One vector is turned by the same rotation once a step. Each row is the vector after some number of steps, and that number follows the row.
The counts run from 0 to 240.
[ 83 139 155 161 113 100 149 155 115 136 189 138 120 108  99  92  93 102
 120 154  94 176 141  85 140 121 135 119 103 125 129 130 142 118 115 175
 120 161] => 204
[146 156 203 151 163 135 109 164  91 124 146 126 161 113  97 136 120  95
 140 127  94 131 113  85 128  77 128 124 121 121 107  82 150 141 106 153
 114 146] => 166
[ 82 146 203 167 146 121 133 144 125 127 127 161 109 165 153 126  79  97
 131 140 135 149 156 102 129 138 139 113  87 132 118 122 161 164  95 169
 146 131] => 198
[ 87 164 176 157 129 137 107 154 151 146 140 130 151 124 146 113  86  78
 120 117 116 146 114  96 116 123 121 110 100 104 115  89 178 153 121 176
 113 162] => 139
[114 168 172 143 136  86 130 150 105 108 154 123 115 125 111 120  84 124
  96 139 131 153 133  71 160  92 123  75  77 129 139 146 117 161 109 126
 111 149] => 176
[ 85 118 155 168 128 151 132 168 121 126 154 131 103 111 116  96  68  94
 136 157  98 167 126 102 111 134 120 114  80  97 117 112 139 130 111 181
  98 157] => 70
[122 148 159 150 162 125 133 196 118 107 151 140 114 116 110 150  86  92
 142 130 149 156 134 119 135  96 140 111 125  97  97 137 114 191 100 167
 107 157] => 191
[ 81 157 172 157 115 119 132 142 127 144 123 146  95 170 143 143  95  94
 114 160 124 139 154  72 147 108 115 109 100 123 134 130 163 174 101 155
 141 161] => 65
[126 152 188 124 135 132 111 172 143 132 129 118 131  99 138  97  74  83
 159  99 125 154 127  94 113 117 100 124 115 107  96 100 145 169 112 147
  91 137] => 53
[136 152 156 148 115  83 153 182 111 130 175 140 157 114 106 121  86  88
 154 129 114 181 127  88 133  89 147 127 104 119 118 113 126 120 149 175
 139 139] => 162
[127 170 193 159 135 124 122 156 109 156 163 136 144 115 106 130 137  84
 137 127 103 131 124  85 140  87 136 144 152 125 114 108 184 162 126 162
 132 165] => 211
[136 157 207 179 126 103 120 140 114 125 137 152 108 117 123  99 127  90
 149 114 113 125 144  82 138 128 124 129  98 145 114 154 164 193 101 147
 127 131] => 82
[103 133 189 185 116 141 138 151 128 125 120 149  85 143 134 116  68  93
 125 134 109 139 156  85 105 123 126 130  73 125 120 145 149 157 111 158
 134 149] => 200
[143 163 214 135 130  87 116 151 109 133 140 139 142 122 134 111 124  97
 161 113 124 135 141  70 154 101 112 132 124 145  98 112 154 186 102 143
 127 118] => 169
[147 155 138 168 128  91 117 183 102 114 150 140 160 110  88 140 110  87
 144 131 108 156 111  87 135  74 127 126 105 105 110 124 122 142 111 175
 110 169] => 30
[124 177 163 138 127  74 138 148 107 116 152 119 109 138 111 122  83 111
 110 127 135 162 135  79 159  97 118  74  72 131 155 131 125 148 107 123
 121 144] => 177
[ 93 147 175 143 114  85 128 135 106 129 120 147 126 171 154 117  81 104
 149 156 127 160 149  62 153 122 104 104  82 131 124 103 140 152  97 149
 138 127] => 110
[116 170 175 127 126 119 133 155 101 153 152 111 127 137 110 126  83  90
 118 133  98 154 135  62 136  71 111 115 121 119 143  84 162 115 119 126
 129 170] => 48
[131 161 190 140 134 105 143 173 129 115 154 126 124 136 119 139  56  99
 107 114 123 159 135  92 122  78 140  93  66 117 141 118 122 123 137 132
 133 145] => 45
[101 162 145 167 163 114 135 177  96 111 164 137 140 103 110 115 116 104
 162 143 146 157 111 106 148 133 156 105 123 101  95 126 136 186 119 184
 110 143] => 146
[ 89 162 167 138 120 135 105 162 141 141 122 124 146 139 143 127  61  92
 111 129 124 147 127  63 118  83 105 117 117 101 111  92 153 147 119 151
 112 175] => 183
[126 155 175 167 169 134 142 174  82 141 155 142 134 123  95 128 117  73
 175 127 116 155 135 111 122 115 154 146 139 116 111  92 170 142 117 167
 141 148] => 77
[118 157 175 167 157 152 124 166 106 122 156 116 112  79 105  89 110  96
 142 122 116 133 110  96 123 131 132 120 124 103  99 133 156 188 118 151
  84 157] => 11
[ 76 171 161 147 146 133 135 146 112 157 153 122 136 141 127 107  90  86
 123 134 117 162 122  88 131 126 137 103 107 116 140  75 185 123 122 164
 127 165] => 137
[110 150 198 149 149 103 132 146  89 128 140 133  90 124 112  78  94 104
 150 115 127 156 162  75 135 144 121 132 126 142 118 140 159 177  90 123
 114 134] => 127
[136 145 214 164 143 121 119 157 103 100 115 154 137 136 137 128  95 115
 144 129 124 119 146  66 127  93 127 137 105 133  87 138 135 189 112 142
 132 128] => 37
[161 157 171 147 146  91 116 182  97 103 139 139 128 118 100 152 115  89
 159 131 130 145 125 101 155  85 115 105  96 116 112 133 110 174  89 160
 110 137] => 236
[137 169 175 133 124 121 138 163 109 140 145 111 117 139 107 136  74  87
 113 125 101 149 135  67 125  64 117 113  96 116 152  97 149 116 128 120
 129 169] => 47
[ 75 148 145 162 108 111 136 148 118 142 120 149 103 159 143 102  66  92
 138 140 131 168 154  65 123 134 114 129 102 118 129 131 159 152 111 156
 136 157] => 67
[112 162 176 158 135 137 129 172 123 134 146 130 130  96 128  82  86  83
 161  97 132 156 128  89 109 138 133 145 137 110  89 117 167 174 134 153
 107 149] => 9
[ 96 164 185 117 133 109 113 154 131 148 144 124 162 122 142  93  72  90
 144 106 126 173 129  74 133 116 110 123 133 116 108  72 159 144 106 152
 110 139] => 51
[119 190 144 167 138  91 159 155  84 121 142 126 124 144 113 111  84 100
 140 141 142 157 125  75 153 113 152  93  79 123 156 123 149 143 147 136
 143 147] => 222
[102 133 157 118 135 127 132 176 115 134 165 118 105 100 119 107  97  91
 178 149 126 171 127 105 146 129 105 116 130  96  98 104 130 171 100 170
  92 133] => 188
[116 138 148 165 125 128 129 188 120 116 166 136 152 104 112 129  86 103
 138 161 107 148 104  86 128  86 134 118  96  91  98 123 112 137 145 182
 115 158] => 28
[119 141 152 157 112 107 129 182 145 137 178 144 125 107  98 137 106  76
 129 135 103 161 126 110 138  92 129 117 101 107 120 134 131 144 108 194
 117 171] => 73
